In the rows, zero is written as 128.
Each path below is one point turned by a fixed rotation once a step. After each direction that follows a path, write how fast that rotation turns it, in degrees each step (0 if it stays still).
Each turn is a multiple of 5 degrees from 10 to 175, or 0.
Each row of a path follows its step; steps can be skipped.
Rotation 1:
step 1: [123 120 125 114 121 139 137 130 139 120 123 121 119 127 137 122 125 126
 129 109 138 134 118 131 134 111 131 137 121 120 134 135 127 140 134 135
 131 144 129 117 118 134 122 123 122 145 126 139 130 127 135 125 134 140
 128 129 134 127 121 123 121 122 145 125 118 129 131]
step 5: [128 128 129 112 124 121 129 129 128 128 131 144 114 127 125 127 134 128
 138 117 126 134 125 142 134 136 122 126 126 118 134 126 123 135 133 134
 120 129 140 137 119 124 116 130 135 116 110 131 120 141 122 123 127 123
 119 133 127 129 131 141 125 123 120 134 102 124 136]
step 10: [122 133 131 136 125 130 122 123 132 140 120 134 115 141 131 128 134 128
 127 134 122 127 115 129 125 129 134 141 134 109 125 120 121 125 131 109
 129 138 117 141 124 120 140 135 134 130 129 114 119 146 132 126 121 133
 124 131 126 123 121 141 130 116 139 126 136 128 132]
step 12: [133 130 139 118 138 130 130 124 120 119 140 130 136 130 131 125 125 134
 146 120 116 125 112 125 125 138 130 130 133 130 141 119 133 119 139 122
 119 142 136 126 137 119 122 127 123 132 120 134 122 125 125 120 139 129
 126 122 133 126 142 119 118 130 126 119 116 147 135]
step 15: [122 123 122 140 139 135 134 128 130 137 124 133 130 128 130 124 121 118
 129 113 121 132 113 123 122 137 133 117 139 142 137 113 133 122 122 119
 123 121 123 122 138 130 124 123 126 122 127 145 117 137 118 134 128 128
 110 124 120 125 107 134 130 130 130 130 127 119 136]
step 17: [127 122 123 117 134 120 123 123 131 129 133 120 114 135 120 144 119 136
 125 113 128 128 127 138 136 140 117 132 130 116 121 128 128 144 130 127
 116 153 138 136 130 129 120 130 139 126 136 126 126 139 133 129 117 131
 138 128 126 126 125 132 130 119 130 115 122 129 138]
step 18: [128 123 118 125 125 139 129 128 127 132 127 136 133 128 123 120 135 138
 131 128 117 126 121 138 149 137 124 128 129 119 136 118 120 140 139 124
 108 132 126 124 133 126 121 134 108 127 135 126 131 143 124 129 115 127
 127 119 130 123 128 142 138 114 120 131 125 141 131]
step 20: [122 127 140 128 125 129 134 118 129 135 117 104 119 133 135 142 121 133
 123 112 128 128 120 124 125 138 123 136 111 123 134 114 130 119 130 126
 123 119 135 119 131 120 129 140 140 140 108 129 121 116 118 122 124 125
 128 123 128 122 126 124 128 133 126 127 125 131 123]
step 25: [129 129 130 124 135 129 128 124 113 120 130 131 122 120 120 121 129 129
 131 120 121 135 128 115 143 150 143 136 120 123 142 116 138 133 135 112
 131 137 140 139 135 128 127 140 129 133 136 129 127 125 137 133 120 122
 130 119 136 137 138 130 131 134 122 129 127 118 141]
step 27: [118 135 128 130 121 133 129 139 143 130 129 111 127 128 137 123 126 120
 136 123 147 130 119 135 123 143 131 131 141 137 132 118 127 140 131 125
 125 132 137 125 130 135 132 116 124 126 111 134 123 117 129 127 117 125
 114 120 117 113 116 124 125 127 139 122 128 123 125]
Speeds:
[133 128 129 125 129 130 125 126 127 127 125 130 126 127 130 127 124 128
 125 128 127 126 128 122 124 129 130 127 131 130 127 130 129 130 129 131
 125 129 132 128 130 127 128 130 131 130 128 126 130 128 128 127 127 126
 128 128 130 129 129 125 130 127 125 126 126 127 129]	85
[130 131 134 129 128 130 127 127 128 131 127 128 131 125 133 131 123 127
 124 129 130 126 129 130 129 128 131 127 125 127 127 125 129 130 131 127
 130 126 130 125 126 129 127 127 126 127 130 131 126 128 130 129 131 130
 128 126 128 129 128 131 128 130 128 129 128 126 127]	60
[127 125 126 128 131 128 127 125 131 133 126 129 130 132 125 127 129 129
 125 129 131 128 131 127 131 128 127 130 127 128 128 128 125 129 128 131
 131 129 128 126 129 127 124 126 128 129 127 129 125 126 123 130 131 127
 130 126 126 127 130 129 130 125 127 130 125 127 128]	25
[127 129 128 129 123 129 126 126 128 126 127 131 127 127 126 128 126 128
 127 129 127 130 132 125 129 128 128 130 128 128 128 124 126 126 131 124
 131 124 131 131 130 126 128 127 131 127 128 124 129 126 128 126 129 130
 127 131 125 125 133 128 127 129 131 128 127 130 127]	25
[130 129 131 127 127 126 132 128 127 129 126 124 129 125 128 124 129 123
 127 125 129 131 131 123 129 129 128 125 127 124 130 128 126 129 128 129
 128 129 126 124 131 127 129 129 127 128 126 129 130 125 129 127 128 127
 126 128 127 127 126 126 126 128 130 128 126 130 125]	55
[131 127 129 126 126 127 128 130 133 127 128 126 126 128 128 128 126 125
 128 127 124 125 127 128 131 125 132 127 130 131 128 125 123 125 126 127
 128 127 126 128 127 128 131 126 127 129 127 127 126 128 124 130 128 126
 124 127 128 129 128 129 128 125 128 130 132 127 126]	85
Rotation 2:
step 0: [126 134 128 129 123 116 115 123 120 125 129 128 106 133 123 127 127 138
 129 126 131 136 138 139 126 130 120 134 126 123 129 141 126 127 118 125
 122 126 133 116 121 125 136 125 127 160 112 132 129 124 129 125 128 124
 122 125 136 141 129 145 133 113 138 134 122 119 137]
step 1: [131 121 140 131 127 117 130 137 124 119 121 149 120 119 129 136 136 123
 127 130 113 119 140 123 122 114 122 137 133 121 128 133 110 126 128 117
 127 127 123 116 119 113 118 117 130 121 133 134 126 118 148 119 127 122
 132 123 130 128 129 127 118 136 114 134 125 125 124]
step 5: [142 121 130 134 132 139 135 135 128 130 123 131 142 127 131 120 138 123
 125 123 122 118 126 136 128 124 128 141 128 117 139 142 135 129 116 131
 138 133 134 108 130 111 128 115 123 134 121 133 123 133 131 111 130 139
 121 124 129 107 119 138 125 128 133 133 132 142 119]
step 7: [118 124 121 123 123 118 127 136 126 117 127 108 119 130 135 141 141 123
 129 113 138 133 122 125 110 126 131 123 135 109 138 127 139 128 115 133
 116 144 130 133 130 120 112 128 121 130 131 132 139 135 134 123 126 124
 122 122 139 126 123 134 132 121 131 138 129 139 119]
step 12: [125 114 117 125 132 130 129 138 119 121 116 135 115 126 141 129 131 132
 123 135 127 124 148 142 124 123 132 131 146 133 123 133 119 123 125 136
 131 129 120 126 123 115 126 122 134 129 123 136 118 129 150 130 134 135
 125 129 123 133 138 114 114 140 114 130 132 137 120]
step 13: [145 137 115 130 130 141 126 129 141 132 129 134 145 115 114 126 131 117
 126 134 136 134 130 138 135 135 121 131 133 130 125 128 136 132 117 120
 123 156 139 124 109 131 130 129 122 131 120 122 128 125 142 121 129 133
 134 129 136 138 122 124 133 130 127 138 133 138 124]
step 16: [133 131 127 133 127 137 122 133 130 123 124 134 136 129 126 109 126 131
 140 124 123 127 135 148 138 116 113 139 132 140 124 140 127 132 117 131
 136 126 125 117 115 126 132 123 123 136 124 137 134 143 139 123 129 138
 110 125 128 121 122 130 132 134 140 132 125 144 140]
step 21: [142 124 122 130 140 140 126 143 125 127 149 130 142 142 126 123 142 116
 120 120 118 136 127 125 133 133 127 130 133 121 142 123 137 121 116 132
 131 146 126 135 125 133 120 133 125 124 130 117 133 140 126 125 122 117
 136 124 127 114 131 133 121 127 126 129 137 128 140]
step 23: [122 118 112 113 136 135 117 134 124 121 132 118 111 132 141 120 130 134
 120 132 117 128 127 134 130 119 133 135 137 119 134 140 126 130 122 144
 131 133 128 128 124 110 119 125 124 131 139 142 120 135 130 128 140 126
 126 130 134 131 145 123 111 133 127 132 122 123 134]
step 25: [128 134 116 123 118 139 132 145 123 136 132 122 118 116 124 122 132 118
 128 123 122 135 144 126 118 124 132 135 135 114 127 131 134 112 120 118
 119 117 142 147 135 132 128 137 124 137 122 116 123 122 118 134 130 121
 118 132 127 125 139 129 117 117 124 128 122 127 139]
Speeds:
[126 128 132 128 128 126 129 129 128 132 128 127 127 127 129 128 127 127
 130 127 125 129 130 125 127 127 132 125 131 126 125 127 129 132 129 129
 124 127 127 133 129 126 126 128 126 126 128 128 128 128 129 126 131 131
 125 127 128 131 130 126 125 129 124 126 127 128 127]	135
[126 126 131 132 125 127 127 132 129 126 128 126 128 124 128 130 128 127
 131 131 127 128 126 129 127 126 126 128 131 128 129 129 130 128 129 129
 130 125 127 127 129 129 130 126 129 124 126 131 131 127 130 128 128 130
 129 131 129 122 128 125 133 126 126 130 126 130 128]	170
[130 128 130 129 123 128 130 129 130 128 128 130 126 131 129 129 128 127
 130 128 128 126 126 126 132 128 127 127 128 126 128 133 129 128 130 129
 126 125 129 128 131 127 128 126 130 131 129 128 126 124 128 125 123 124
 131 126 131 129 132 131 129 130 129 128 127 126 127]	10
[131 129 133 127 128 128 124 133 129 128 126 128 129 130 127 130 128 125
 127 124 130 131 125 127 131 127 128 130 128 130 129 127 130 131 127 130
 127 132 128 128 129 127 126 131 127 127 128 127 125 130 131 128 126 126
 128 128 125 129 127 127 129 128 130 128 127 133 126]	130
[129 127 125 124 129 125 129 130 129 127 127 130 125 127 127 129 129 128
 127 129 131 125 127 129 125 126 126 128 129 129 128 123 131 128 129 125
 129 128 131 129 131 125 129 129 128 125 131 132 125 128 126 132 126 127
 125 126 130 129 131 130 128 129 124 129 127 130 128]	135
[126 128 128 126 127 128 127 130 130 129 131 127 129 128 128 127 128 126
 129 124 129 128 129 129 124 128 129 130 129 127 126 130 131 122 128 133
 128 126 126 126 126 126 131 127 127 130 132 127 129 129 127 129 125 131
 125 127 128 131 127 128 127 126 132 131 125 130 129]	160
[127 132 129 129 127 126 128 127 131 127 126 129 123 127 130 128 127 129
 129 130 126 126 127 129 129 129 123 129 130 128 126 127 125 127 127 132
 127 131 126 125 128 126 127 127 125 128 125 129 123 130 127 129 128 132
 131 127 127 126 126 129 123 130 128 127 129 129 129]	95
Rotation 3:
step 0: [131 123 128 135 128 132 132 143 120 125 128 120 137 132 125 123 122 118
 119 123 123 136 121 120 108 117 126 130 117 121 118 127 126 118 137 124
 129 126 128 109 120 123 130 142 141 146 122 137 134 135 110 121 138 117
 130 130 138 122 124 126 142 131 131 125 117 125 139]
step 1: [130 126 126 123 134 131 121 134 115 134 144 131 132 128 141 134 136 122
 121 115 125 123 123 136 127 127 122 122 122 141 122 132 134 128 129 141
 119 138 125 129 136 118 120 114 132 121 128 128 122 117 124 148 121 107
 106 128 128 133 134 115 134 129 127 135 138 127 115]
step 8: [123 120 131 135 130 121 140 126 128 120 132 124 142 132 126 125 137 134
 128 123 114 133 135 136 131 130 139 141 142 123 137 138 105 122 120 131
 131 124 117 121 116 126 120 145 121 122 135 120 120 127 126 129 129 127
 134 139 128 127 134 125 144 118 105 128 117 133 123]
step 12: [116 131 119 132 122 139 134 128 122 117 125 120 114 131 129 106 124 127
 131 146 124 127 124 133 108 120 125 119 138 126 131 130 129 131 135 128
 141 142 126 122 129 120 151 133 126 119 139 128 129 124 114 123 146 128
 136 119 136 127 131 133 126 130 128 136 131 135 127]
step 13: [129 137 120 131 133 128 131 143 115 143 128 122 137 114 132 109 148 122
 122 122 135 143 125 140 138 131 142 135 129 119 131 137 114 129 116 128
 115 130 129 142 120 124 128 126 129 131 123 140 130 122 119 136 124 129
 128 135 132 129 123 129 129 122 129 139 128 124 109]
step 16: [129 124 128 112 143 126 114 122 125 117 122 134 146 125 115 139 136 118
 132 139 109 136 134 118 120 124 122 120 136 128 128 137 131 134 124 133
 129 143 136 118 121 124 130 137 135 131 126 122 130 129 130 124 120 111
 115 130 119 112 123 134 123 124 125 122 126 131 139]
step 18: [117 136 136 145 120 115 119 135 124 131 126 132 114 112 134 131 140 146
 122 131 130 127 109 129 129 112 125 133 112 121 131 130 123 132 113 117
 126 124 130 120 112 131 137 122 129 130 134 127 130 130 132 128 132 112
 121 128 135 128 124 129 135 124 123 118 130 122 113]
step 25: [131 127 132 126 128 131 142 117 126 116 134 128 126 116 120 120 130 133
 124 131 143 139 126 145 128 138 138 152 142 121 129 123 130 123 128 105
 135 117 129 138 136 118 121 124 131 130 120 139 140 136 122 131 128 144
 130 120 134 124 139 129 130 134 131 123 127 123 128]
step 26: [129 115 136 128 133 123 114 110 134 146 132 133 125 121 132 133 119 126
 136 128 121 132 122 131 144 122 149 120 126 129 140 130 129 120 134 131
 123 115 121 122 123 136 136 136 135 131 133 125 135 113 133 121 122 130
 129 132 126 104 133 117 123 131 129 129 125 126 113]
step 27: [123 127 136 124 116 130 134 138 126 125 135 112 134 133 125 129 114 110
 119 114 130 118 124 119 118 126 146 128 131 129 114 113 129 119 145 149
 135 126 127 124 131 132 124 136 122 131 128 131 121 124 130 122 135 138
 144 124 128 140 116 127 127 120 120 118 125 134 135]
Speeds:
[130 131 127 129 126 130 126 127 128 128 132 128 131 128 132 127 131 126
 126 126 128 130 128 131 127 131 130 130 128 128 127 127 126 127 131 131
 129 129 124 123 128 130 129 129 128 133 129 128 129 124 130 127 125 128
 131 128 132 127 132 126 127 128 129 131 129 127 127]	55
[125 129 128 130 124 127 131 127 127 129 127 131 128 128 127 126 130 131
 129 129 128 130 128 128 130 128 126 130 130 126 128 126 130 127 125 126
 124 129 129 126 130 124 124 131 127 125 130 131 127 126 129 130 129 128
 130 130 129 129 130 126 127 128 126 132 131 124 127]	65
[130 134 129 129 130 126 129 127 127 129 131 128 128 133 127 129 128 131
 125 128 127 124 126 123 128 125 129 128 129 129 127 129 125 132 130 127
 128 126 130 129 130 128 128 130 126 130 129 131 127 126 129 130 127 130
 128 126 125 126 129 129 130 126 132 128 131 129 127]	85
[128 127 126 128 127 128 128 127 128 130 129 130 125 130 129 131 128 126
 126 128 129 130 130 130 129 127 127 126 126 128 129 129 131 129 122 131
 129 129 128 128 129 126 129 125 131 130 126 125 125 124 128 129 127 130
 130 130 124 126 132 129 128 125 132 127 127 128 124]	175
[130 129 130 132 128 128 127 126 127 128 125 128 125 127 126 130 130 129
 129 125 126 128 130 129 130 126 130 125 126 126 125 128 125 127 126 127
 127 131 128 130 127 127 129 132 126 131 130 129 130 126 129 124 130 129
 124 129 129 129 127 126 126 126 131 129 122 129 128]	135
[127 125 130 126 128 128 125 128 123 125 128 130 129 132 129 127 126 126
 128 126 129 127 127 128 125 124 128 124 129 127 130 132 127 127 127 131
 126 125 127 126 124 127 126 129 126 127 131 128 127 131 127 128 129 129
 130 127 127 129 132 126 126 130 128 127 125 126 128]	95
